Questions about the array below.
1) Find the entry in the bottom-right corner.
2) Find the second smallest entry.
3) Find the second entry from the end, reading row by row.
4) Find the largest entry in the first row.
5) Find the top entry of the column that holds the smallest entry.
6) Find the second entry on the diagonal from the top-right corner.
7) Find the fourth-last entry, reading row by row.
8) Find the entry just left of 25.0.
[[-54.3   2.7  25.0  40.9]
 [-33.4  -6.1 -15.5  -7.5]
 [ -1.9  -0.6   1.0   0.3]
 [ -0.2  -0.9   2.5   0.0]]
1) 0.0
2) -33.4
3) 2.5
4) 40.9
5) -54.3
6) -15.5
7) -0.2
8) 2.7

49.5	-4.3	37.1	-6.1	-14.7
32.3	6.5	-11.0	7.3	-17.0
-56.1	-1.5	11.3	-4.8	15.8
-62.7	9.7	-37.1	9.4	9.9
-61.6	4.8	-16.3	3.1	13.1
1.6	-6.3	39.5	-9.8	1.7
-51.7	1.1	0.9	-1.5	12.9
-20.9	6.8	-19.5	6.8	-1.1
-41.5	10.1	-36.2	10.5	2.8
-22.1	12.9	-45.6	14.5	-5.2
21.6	-4.7	35.3	-7.3	-5.7
-48.4	5.0	-15.2	3.5	9.1
-7.4	3.4	-2.9	2.5	-2.6
-42.4	10.1	-36.3	10.5	3.2
36.1	14.0	-42.1	16.8	-23.4
-30.1	-4.6	27.8	-8.2	10.0
Rows and columns are numbered from 1.
Find the bottom entry of the column that holds the largest entry.
Answer: -30.1
The top-left entry -> 49.5
Find the minimum.
Answer: -62.7
Find the entry just left of -11.0.
Answer: 6.5
Find the entry directly below 1.1.
Answer: 6.8
The entry directly below -4.8 -> 9.4
The entry in row 2 and column 1: 32.3
The entry directly above -37.1 -> 11.3
The entry just left of 39.5 is -6.3
The bottom-right entry is 10.0
The entry directly below -4.7 -> 5.0
The entry directly below -5.7 is 9.1
The entry just right of the largest entry is -4.3
Find the entry directly above 1.6.
Answer: -61.6
Find the entry just left of 16.8.
Answer: -42.1
The entry directly below -2.9 is -36.3
The entry just left of -16.3 -> 4.8
The entry at row 1, column 3: 37.1
Find the entry just left of -42.1.
Answer: 14.0
Find the entry just right of -16.3.
Answer: 3.1
Find the entry directly above 16.8.
Answer: 10.5
The entry just left of 3.4: -7.4
The entry just left of 9.1 -> 3.5
Find the top-right entry.
Answer: -14.7
Find the entry just right of -11.0.
Answer: 7.3
The entry directly below 35.3 is -15.2
The entry just right of 27.8: -8.2
The entry just right of 37.1 -> -6.1

[[-285  249  -80 -249   66  933 -468 -555 -227 -119   -3]
 [ -27 -223  -50  -66  -65 -228  -34   83 -184   10    5]
 [  73 -242   26 -141  -84 -309  -45   50   10   44 -117]
 [ -28 -181  -54  -61 -101 -209  -69  147 -271   46  122]
 [ 135 -633  -32  -26  -91 -584  127  395 -148   57   13]
 [  12  -50  -20 -103  -53  -11  -20   23 -122   91   21]
 [ 125 -515  -16  -51  -94 -507   90  328 -143   59    4]
 [ -96  -45 -130  -56 -110  -88 -128   38 -189  -25   65]
 [  -3 -119  -52  -74  -84 -142  -59  -13  -62  -31  -79]
 [ 134 -589  -83    7 -136 -648  122  486 -189   46   40]
 [   5 -210  -10  -66  -87 -182  -59   -3 -101    5  -52]
 [ 778 -620 -160 -734 -112 -367 -385  537  285  750 -442]
 [ -48   76 -148   -5 -105   91 -126 -138 -136   86  -58]
 [ -22 -109  -14  -46  -79  -97  -38   50 -258   46   96]]
Indices start at 1.
Give the entry in row 3 and column 1.
73
Give the bottom-left entry.
-22
Give the entry just left of the largest entry.
66
Give the bottom entry of the column that holds the smallest entry.
-46
Give the entry just left of the smallest entry.
-160
The entry in the top-right corner -> -3
Give the entry just right of 249.
-80
Give the entry at row 3, column 2.
-242
The entry in row 2 and column 1 is -27
Give the entry directly below -271.
-148
The entry just left of 21: 91
Give the entry in row 1 and column 2.
249
The top entry of the column that holds the smallest entry is -249
The entry just right of the largest entry: -468
The entry directly below the smallest entry: -5
Give the entry directly below -32.
-20
The entry in row 3 and column 3 -> 26
The entry in the bottom-right corner is 96
The bottom entry of the column that holds the largest entry is -97
The entry just right of the smallest entry is -112
Give the entry directly below 66.
-65
Give the entry directly below -141.
-61
Give the entry just right of -51.
-94
The smallest entry is -734
Give the entry just right of -110.
-88
The entry directly above -210 is -589
The top entry of the column that holds the largest entry is 933
The entry just right of -633 is -32
Give the entry at row 1, column 1.
-285
The entry just right of 135: -633

Questions about the row below.
1) Report the entry just right of -32.6.
2) Report the entry just left of -47.3.
3) Report the smallest entry.
[-30.4, -37.9, -35.4, -47.3, -53.0, -36.8, -42.0, -39.2, -40.3, -23.2, -28.6, -18.7, -32.6, -23.2, -15.0]
1) -23.2
2) -35.4
3) -53.0

Questions about the grid below.
1) Report the fourth entry from the end, reading row by row.
2) Report the entry directly below 196.
3) Report the top-right entry.
4) Report the entry just right of 194.
5) Report the bottom-right entry.
6) Report the entry directly below the smallest entry.
7) Report the second-last entry, reading row by row.
8) Report the entry directly above the smallest entry.
array([[ 39, 129, 137,  66, 191, 196, 194,  45, 227, 211],
       [ 66, 210, 158,  56,  52, 188, 121, 207, 222,  68],
       [230,  79, 190, 200,  62,  90, 107, 105, 108, 208],
       [131, 125,  74,  74,  88, 184, 159,  88, 204,  75],
       [137, 219,  37, 190,  45,  93, 148, 160, 231, 162],
       [ 60,  38, 191, 144,  80, 131, 205, 151,  61, 153],
       [112, 212, 177, 182,  34, 144, 205, 127,  61, 203],
       [230, 205, 156, 173,  83,  80, 114,  38, 151, 221],
       [214, 228, 202, 174, 212,  50, 137, 160, 166, 212],
       [209, 176, 216, 213, 229,  48, 171, 226, 225, 181],
       [ 47, 231, 176,  60,  78, 210,  85, 182, 177, 106],
       [214,  93, 199,  76,  38, 151, 153, 143,  49, 187],
       [107, 169, 160, 119, 147,  93,  44, 129, 225, 198]])
1) 44
2) 188
3) 211
4) 45
5) 198
6) 83
7) 225
8) 80
